One vector is turned by the same rotation once a step. Each row is the vector after some number of steps, and that number follows the row.
The counts run from 0 to 436.
[ 21  13 -17   2  13 -36  23  -2  28  21 -27 -12  31 -19   7  30  13 -25
  14   4  -7 -27   5 -21 -34  -1 -19   2  -9   6  13 -26  -7  11  15  10
  27   4 -10  23  12   4 -11  24  18  -3   7  20  11   3]
289
[ 11   0   4   6 -16  10   8  18   6 -22   8  14 -10 -18  14 -20 -13   0
  17   7  24 -15  -4  23  31  -6  -9  -1   5  20  12  22  29   9 -23 -39
   0  32  16  13  -5  -7 -19 -30 -20 -23  43  -6 -10  12]
356
[  5  -6  12  -3  27 -20  -2 -23 -14  -1 -34 -16  -3 -10 -14 -22  -2  -2
  11  -3   7  11   4 -34  31  -5 -19 -26  -4  11  12 -18   3 -17  -4 -11
 -21 -20 -14  -4  -1  39  -4  18  16  23 -25   7 -12 -29]
423
[  4  -6  14   8  -6 -27  13  21 -22 -35 -17 -19 -34 -13  18 -26  26   6
   1 -14  -3  16 -15   3  14 -24 -11 -26  -3  17   2 -26  35  -1 -19  -5
 -13  -8   1   2 -18  33   2   0  21   5 -36   1   2   9]
163
[ 16   8 -10   0 -12  17  13  -7  27  30  -4  18  20  11  21  18 -21  -4
 -10   5   6 -32 -23  -4 -28 -16 -26  -5  -2  11   8   1  -9  21  10   4
  19  28  25  14  -3  -8  -3  10 -15 -21  56  10  -8  13]
284
[ 11   7   9 -10 -16  32  12  37   0  -7  27  29  -3   2  40  10  14 -21
 -17  -3  10  -9  -5  32  -1  31  16  -3  29  -5  27  11  22  11 -10  -4
  29  -2   2  17  16  -1  12  -2  -4 -20   0  11   6  19]
327
[ -1  26  -9  12   1 -42   8 -31  -4  11 -20 -19   6 -10  -2   4   6  -3
  -6  -8 -26   7  -2 -31 -29 -24 -11  -3 -17  -7  -8 -26 -12  -8  14  41
   9 -16  -8  -8  -4  -4  29   9  18  31 -19   1 -12 -25]
237
[ 21  12 -11   6   9 -23  27  -3  26  18 -27  -3  26 -13  22  21  10 -19
   6   1  -1 -26  -4 -20 -27   1 -33  -8  -3   8  17 -21   1  10  17  13
  31   2  -8  20   6  11  -6  25  17  -3   3  33   0   0]
288
[ 13  13 -19   1  19 -35  20  -2  30  24 -22 -17  37 -14  -6  29   6 -22
  21  10  -6 -34  16 -17 -27  -7 -10   9 -23   3  10 -27  -6  10   5  -2
  26   8 -10  12  14  -7 -17  16  14  -7  12  14  11  -4]
290
[  5  -7   1  -5   8  15 -25  38 -18 -14  -4  -8  -6 -16  -2  11  21 -21
  -3 -15   4  12  30  -1  16  38  22   3  10  -9  21 -13  -1   1 -18 -32
   4  -9 -29  11  37  22 -28  12   2 -11 -15 -10  29  -5]
124
[ 20  -6   2   2  11 -15  26  21   6 -24 -14  14   1 -32  24 -13  19 -21
  25   9  23  -8   7  15  31  28  -5  -8  15  15  36   1  33  -3  -9 -31
  13  -2 -16  19  12  18 -17   0  13  -8 -20  15   8  -2]
350
[  7  18  22   4 -18   7  -6  15 -29 -34  27   2 -27  -7  15 -27   9  -1
 -12 -13  16  21   1  19  32  -5  12  -6  20  -4   4  15  35   5 -18 -10
  -8  -4  10   4 -15  10  16 -40  -7  -3  14 -10 -27   0]
378
[ 16   4  19 -22   8  38   7 -15  30  26  22  18  37   2  -8   9 -38 -16
 -11  23  12 -29  10  11   1   2   8  -3  15  -9  17  15  19  -5  19  -6
   8   2   4   3  16 -16  -4 -10 -13 -27  42   7  -6   2]
66
[  9   0   9  -7   6  20  15 -22  13  34  -8  26  17   8  21  14 -11 -10
 -30  -2  -9 -11 -19  -9 -29   7  -9 -17  16  -7  18 -13   0   0  28  35
  26 -21 -10   3  12   8  16  39   7   1 -13  29  -3   2]
266
[ -8  19  -3  12 -22 -10  -6 -36  -6  11   5   0  -5  15   1 -14 -25  13
 -11  -5  -9   2 -24 -20 -12 -43 -18  -5 -10   6 -14   3 -16   3  -4  25
  -5  15  33 -11 -19 -20  33 -15 -13  13  37  -8 -30 -16]
232
[-25 -25   7   8  -7   3 -24  -9 -12  -2  -2  -9 -16  -8 -33  -9 -16  25
  -8  -8 -19  13   3  11   8 -21  30  -3 -18   0 -25 -18   1 -24 -21  -2
 -20  -3 -11 -25  19 -24  -5   3 -14   9 -28 -38  22 -10]
188
[ 10  21  11  13  -7 -20 -12  18 -33 -36   2  -6 -28 -36  17 -19  32 -10
  -2 -15   2  33  18   6  24  14   9   5  14 -14  11   0  24 -10 -14  -1
  -1 -19 -23   7   2  19   8 -25   8  16 -26  -9 -13 -10]
381
[ 23  14  -3  -3  -2  -1  27  -3  22  22 -14  16  17  -1  41  16   1 -16
  -5   0   3 -30 -23 -13 -30  -5 -36 -11   9  12  15  -3   4  15  19  18
  25  10  11  22  -8  12   3  20   4 -11  26  28 -12  14]
286
[ -7 -16  29  -8   2  32 -25  -9 -12  -7  19  -8  -7  -5 -34 -13 -29  11
 -14  -3   5  16  19  18  29  -9  34 -12   0 -13 -16  -3  21 -24 -17 -17
 -28  -8 -10 -16   9  -7 -13 -17 -20  -4   1 -29  -3  -6]
396
[  3  -6  26   5  -8  31 -14 -13 -20  -7 -23  23 -25 -13  23 -32 -17  12
 -13 -17   8  22 -16 -13  33   5 -26 -29  25   9   8   8  17 -23   4  -2
 -18  -4  -5  -2  -7  30 -12  11 -18   5  -6  -5 -26  -7]
410
[-13 -11  10   0  -1  -5  -9   9 -28 -31  22 -25 -27  16 -19 -18  -5  20
  -4  -8   8   7  -8  17  20 -37  25  -9 -19  15 -14  -9  17   5 -42 -23
 -28   9  24 -18  -9  -3  12 -30  -5  -3  10 -27   6   2]
169
[ 14  15   7  -7  -4   1  25  32   8  -1  19   5   5  -8  38  24  30 -22
 -16 -10  -6  -8   7  25 -25  15  18  -3  11 -13  17 -17  32  17   3  12
  29 -17  -6  16  10   5  13   4  22 -12 -17  22  10  24]
318
[ 13 -10   1   1  13 -22  19  21   5 -20 -13   2   6 -38   8  -7  20 -18
  33  11  19 -10  19   7  32  26  -1   3   6  12  32   4  23  -3 -17 -37
  11   2 -21  12  20  11 -22  -1  14  -9 -16   3  13  -9]
351
[  9   7  -7   3   1   2   0  34   2  -8   2  20   5 -29  23  18  28 -27
   1  -9   0   0  21  18   3  46  14  15  19 -10  26  -1   6   4  -6 -10
  34  -7 -31  18  38  -3 -13   9   7 -11 -25   5  22   2]
330
[-20 -16  -6  19  -4 -25  -9 -31  -7  10 -42  12  -7 -22 -21 -18 -15  15
  11  -5  -9   4  -6 -21  15  -3 -22  -5 -10  14  -4  -8 -20 -30  -4   0
  -3   2 -21 -15  21  -8 -11  28  -7  19 -31 -14   8 -33]
207
[ -4  22 -26  11  -6 -39  11 -32   9  13   6  -2  26  -4 -13   3 -24   7
  16  10  -1 -20   1  -2   1 -17   3  19 -24   2   0  12 -16   6 -12   0
  16  18  15  -4   5 -45  33 -23  -4   7  30 -13  -5 -30]
23
[ 22  13  22  -6   3   6  -5  33  -7 -13   1 -23  -7 -18  19  20  35 -27
 -17 -18  -9  15  28   8 -15  16  16 -10  14 -18  11 -30  28   7   1   3
   4 -29 -23  19   7  29 -14   3  15  -4 -18   8   3  25]
112
[  3  20  -8  12  -9   3  -9 -23  -5  27 -11  16   6  -5  14  19   6  -9
 -24 -15 -22   7  -6 -22 -31  17  -8  -2  10 -19  10 -12 -27  -6  20  40
  24 -18 -22   2  27  -1  23  34   6  18 -23  10   0 -20]
257
[ 23  35  -8   1   0 -14 -15  31  -5 -14  -6 -37   4 -26  11  21  36 -31
   1 -20  -2  13  38 -11 -10  16   4  14   0 -15  11 -25   6  16  -7 -13
  12  -8 -20  24  10  18 -18 -13   9  -6   4   1   0   0]
103
[ 15   8 -14 -12  11   0  19  -1  32  21  14 -16  35  12  -7  29 -15 -11
   7  14   6 -40   0   1 -24 -29   4   0 -21   5   5 -14   3  24  -4  -7
  12  19  24  12  -3 -13   0  -8   1 -20  56  11   2  12]
293
[ -7  -4  14   0 -16  -4   1  13 -39 -30  10  -2 -41  15  17 -31  19  15
 -16 -15   6  19 -26  10  24 -13   7 -20   5   7   3 -11  21   6 -30  -1
 -18 -10  20  -8 -14  23  32 -17  11  13 -19  -3  -6   4]
172
[ -3   2   9   2 -12 -16  -3  13 -44 -33   1  -3 -42   4  17 -29  28   7
 -11 -17   5  27 -18   3  25  -3   6 -15   8   6   7  -9  15   5 -25  -4
 -10 -14   8  -7  -6  24  31  -7  18  25 -37  -6  -1  -2]
173
[ -2 -26  -5  -5   7   2  -6  23  -2 -19 -10 -19  -5  -2 -25 -10  -2   6
  18   5  17  -7  10   0  36  -8   7  -6 -22  24   6  -6   2   1 -36 -56
 -20  22   7   0  15  10 -34  -7  -5 -13  18 -21  18  -3]
147
